Each row has a name. Each piece below is followed by the name of the row it came from, unless a question asks for something else. Each question is about the rows just above it. Places in a row count from 0.

[103 136  98 107] -> E
[106 100 100 106] -> W
[171  98 170 171] -> S
[108 130 102 183] -> T
At which places does S hold [171]?  0 3
Times [106] occurs in W:  2
[170  98] is which row, read backwards?  S
[106 100 100 106] is in which row?  W

[118 124 122 132 146 116 141 106 119  88 124 146 142 106 136 146 148 126
 149] -> J
[130 140 102 167 138 119 140 140 130  94 136 141 166 150 102 102 137 102
 130] -> X
[141 139 165  79 116 107 159 116 166  94  94 108 129 103 118 137 150 116
 115] -> U
How many times does X hold [103]?  0
Which row holds [102 137 102 102 150 166 141 136  94 130] read backwards?  X
How many times does U hold [116]?  3
Places of [140] in row X:  1 6 7

[125 143 112 143 143 111 151  92  98 131 143 137 140 111 130 120 141  91
 121 105 140 138 110 120 115 111 114 135 119 137 100 124 124 134 148 165
 135 137 134 132 125 149 134 140 103 114 131 122 127 122 124 121 125 140
 169 137 102 180 125 134 145 124] : R
[111 118 119 119 114 107 117 123 145 131 141 146 141 144 102 143 128 141
 150 151 144 145 134 155 129  93 140 127 131 144 146 119 132 121 103 141
 146 117 132 105 115 131 112 110 124 117 119 117 105 104 143 130 117 140
 130 128  90 142 141 142 142 126] : C
[151 174 103 103 109 140 111 143 144 166 125 119 133 120 135 132 142 124
  83 178 108 120 112 120 113 140 131  99 121 139 128 120 146  90 115  77
  84 130 105 148 115 131 130 123 120 120  95 125 143 105 137 128 133 146
 125 114  92 170 146 157 162 152] : Y
[ 76 113 131 117  98 119 146 136 147 105 139 131 119 124 158 121 110 131
  99 117 142 142 110 122 154 168 137 123 118 158 103 139 119 147 154 146
 137 115 122 125 114 104 132 127 151 104  94 142 128 155 127 157 152 110
  93 112 105 161 125 135 151 139] : F
[122 120 135 155 151 141 135 116 138 141 112 132  96 132 134 154 104 160
 120 127 146 104 154 148 118  99 143 142 127 112 111 130 137 124 111 146
 141 127 149 144 125 128 129 151 116 120 169 125 107 148 130 138 120 131
 112 140 121 123 128 127 149 121] : Z
[111 118 119 119 114 107 156 123 145 131 141 146 139 144 102 143 128 141
 150 151 144 145 134 155 129  93 140 127 131 144 146 119 132 121 103 141
 146 125 132 105 115 131 112 110 124 117 119 117 105 104 143 130 117 147
 106 121 142 138 150 127  91 112] : K
[ 76 113 131 117  98 119 146 130 147 105 139 131 119 124 168 121 129 131
  99 117 135 142 110 118 154 168 137 123 118 158 103 139 119 121 150 146
 137 115 122 125 114 104 132 127 151 104  94 102 128 155 127 157 152 110
  93 112 105 161 125 135 151 139] : G
[125 143 112 143 143 111 151  92  98 131 143 137 140 111 130 120 141  91
 121 105 140 138 110 120 115 111 114 135 119 137 100 124 124 134 148 165
 135 137 134 132 125 149 134 140 103 114 131 122 127 122 124 121 118 145
  88 123 123 133 150 125 113  96] : H
At which places does C hold [117]?  6 37 45 47 52
[137 105] is which row, read backwards?  Y

[132 127 161 130 105  95 124 103]  V
[161 152 169  85 134 134 134 153]  D
[122 146 159 146 159 146 159 110]  L
[161 152 169  85 165  91 100 153]  B
[168 175 147 105  91  99 137 132]  P
[103 132  95 105 158 120  85 112]  M
[175 173 117 152  83  86 107  80]  N
[ 92 146 120  95 105  85 132 129]  A
[113 142 150 158 141 172 122  97]  Q
Which row holds this, read backwards? [ 97 122 172 141 158 150 142]  Q
Times [152] occurs in D:  1
[ 85 120 158 105  95 132] is which row, read backwards?  M
Times [159] occurs in L:  3
[ 91 105] is which row, read backwards?  P
Which row holds this, read backwards? [ 99  91 105]  P
Places of [134] in row D:  4 5 6

[171 139  87 170] : zupop
[170  87  87 148] : logam
[138  87 138  87] : niz
Count of [171] in zupop:  1
Times [138] occurs in niz:  2
Which row holds [87 87] read backwards?  logam
Places of [87] in row logam:  1 2

[102  88 134 133 129 130 144 146 153 137 138 126 140 133 118 131 132 134
 127 164 123]  gumu
[119 124 136 129 138 128 147 112 101 137 125 127 121 126 124 132 131 143
 146 126 145]  mepel
[125 127  93 128 137 138 133 140 129 130 118 144 153 146 131 126 156 144
 100 152 132]  nazo
[143 137 120 101 119 123  89 140 139 114 119 124 134 128 106 123 130 110
 136 138 108]  pimum
[132 113 145 149 147 142 128 118 119 140 144 122 130 128 130 125 109 134
 141 149  97]  Gamiv
[137 103 103 103 103  95 136 102 103 111 113 137  95 127 132 138 112 135
 137  95 131]  basip
[ 94 115 126 137 102 178 168 111 128 172 150 129  98 129 119 133 107 153
 121 149 126]  Fiki
[126 139 154 126 146 100 168 143 138 137 173 104 106 121 113 126 130 135
 117  90 162]  gomo
[123  89 140 142 114 119 124 134 128 106 123 127 128 101 120 129 110 139
 139 126 130]  noz
[138 102 129 143 116 106 110 126  84 130 139 132 131 150 111 127 143 109
 151 166 110]  rozuz
[123 106 128 134 124 119 114 139 140  89 123] is which row, read backwards?  pimum
At which places does basip hold [103]?  1 2 3 4 8
Which row holds this, read backwards? [131 118 133 140 126 138 137 153 146 144 130 129]  gumu
Which row holds this, read backwards? [135 112 138 132 127  95 137 113 111]  basip

[131  91 161  73 137 117 108] : vesol
[153 161 139 140 129 116 153] : Sonoz
[117  87 130 109 118 133 140] : rofu
[129 161  91 140 129 140 129] : mipu
Times [140] occurs in mipu:  2
[129 161  91 140 129 140 129] is in which row?  mipu

[175 105 122 122] -> tib
[123 123 123 122] -> Tuk
[136 124 105 115] -> keki
Which row holds this, read backwards? [122 123 123]  Tuk
[105 124] is which row, read backwards?  keki
[122 122] is which row, read backwards?  tib
Which row holds [105 124 136] read backwards?  keki
Places of [123] in row Tuk:  0 1 2

[140 139 140 112 112 112 140 112 112 112]  bego
[173 121 174 111 141 132  96 163 103 133]  Nasus
[174 122 178 100 143 129 101 158  99 128]  fadur
[164 132 190 117 151 117 134 127  87 105]  Bitab
[139 114 104 141 113 147 111 174 151 164]  padif
Times [112] occurs in bego:  6
Places of [112] in row bego:  3 4 5 7 8 9
How many times does Nasus hold [96]?  1
How many times does bego hold [111]?  0
Times [117] occurs in Bitab:  2
How many times does Bitab hold [165]?  0

[139 102 108 151 159 125 131 168 106 161 116 139 119 114 124 138 119 127
 132 120 132 111  99 120 102 118 157 133 103 119] -> dapet
[ 91  74  68 114 116 172 127 147 162 128 142 163  76 172 133  80 163 163
 139 149  73  68  68 143 165 115  68 163 116 125] -> fepop
[ 91  74  68 172 116 119 115 147 162 128 142 116  76 172 133  80 163  67
 139 149  73 159 115 143 165 115  67 119  70  95] -> gido
Count of [68] in fepop:  4
[132 127 119 138] is which row, read backwards?  dapet
Times [115] occurs in gido:  3
Which row holds this, read backwards? [165 143 115 159  73]  gido
Times [116] occurs in fepop:  2

[153 131 113 112  70  71 126 136  93]  dadi
[103 118 117 112 108 145 131 159 138]  mel
[ 71 131 154  70 153 153  71  71 153]  Gogo
Places of [153] in row Gogo:  4 5 8
At which places does Gogo hold [131]?  1
At which places does dadi hold [70]?  4

[151 142 164 132] = kimu
[124 144  93 164] = fut
[181 125 125 140] = girot
[100 130 100 100] = nasiz
[151 174 141 126] = Rik
[132 164] is which row, read backwards?  kimu
At which places does Rik hold [174]?  1
Count of [100] in nasiz:  3
Every place of [125] in girot:  1 2

[148 120 146 120 132 171 103 128 117 102 130 126 126 128  86 151 130 108
 131 139 130 149 151 131 102  91 112 124 139 127 123 143 102 144 135 121
 157 113 125 129 125 130 155 123 117 128 117 144 134  86 137 125 131 118]  Kunu
[148 120 146 120 132 171 103 128 117 102 158 126 126 128  86 151 104 108
 131 112 130 149 151 131 102  91 112 124 139 127 123 143 102 104 135 121
 157 113 125 129 135 130 155 123 117 128 117 144 134  86 137 125 107 131]  zelev
[148 120 146 120 132 171 103 128 117 102 158 126 126 128  86 131 104 108
 131 139 130 129 151 131 129  91 112 124 139 113 171 143 102 129 135 113
 157 113 125 103 135 130 155 123 117 128 126 148 169 134 116 125 130 118]  penak
[148 120 150 109 127 140 155 128 126 109 158 126 141 128 107 126 158 165
 131 139 147 161 109 125 163  91 138 124 139 149 129 105 102 133 172 109
 156 113 123 126 140 130 102 123 117 128 126 148 169 134 116 125 130 109]  vozi
Count of [102] in Kunu:  3
At which places does Kunu hold [130]?  10 16 20 41
Count of [126] in vozi:  5
At which places does penak hold [113]?  29 35 37
At which places does penak hold [103]?  6 39

[114 130 109 159  73 134] : git
[149 131 131 135  83 135] : Sike
[119 140 105 101 124 138] : Posak
Which row holds this, read backwards? [ 73 159 109 130]  git
Which row holds this, read backwards? [138 124 101]  Posak
At which places does Sike hold [135]?  3 5
How many times does Sike hold [83]?  1
[135  83 135 131] is which row, read backwards?  Sike

[140 144 144 140 144 144 180 117] : tubi
[137 150 112  97  89 141 128 132] : suz
[ 95 128 151  65 110 122  97 117] : Fenil
[146 139 105  67 176 178  92 163] : Boma
[113 164  96 109 117 124 137 119] : kizo
[107 131 112 125 101 116 131 126] : Tal
[136 116 133 107 144 144 148 140] : Figat
[113 148 122 153 164 120 111 127] : vobif
[145 112 125 108 129 142  98 133] : Bupop
[145 151 101 104 149 125 152  85] : sok
Count of [140] in Figat:  1
[133  98 142 129 108 125 112] is which row, read backwards?  Bupop
At which places does tubi hold [144]?  1 2 4 5
Which row holds [122 110  65 151] read backwards?  Fenil

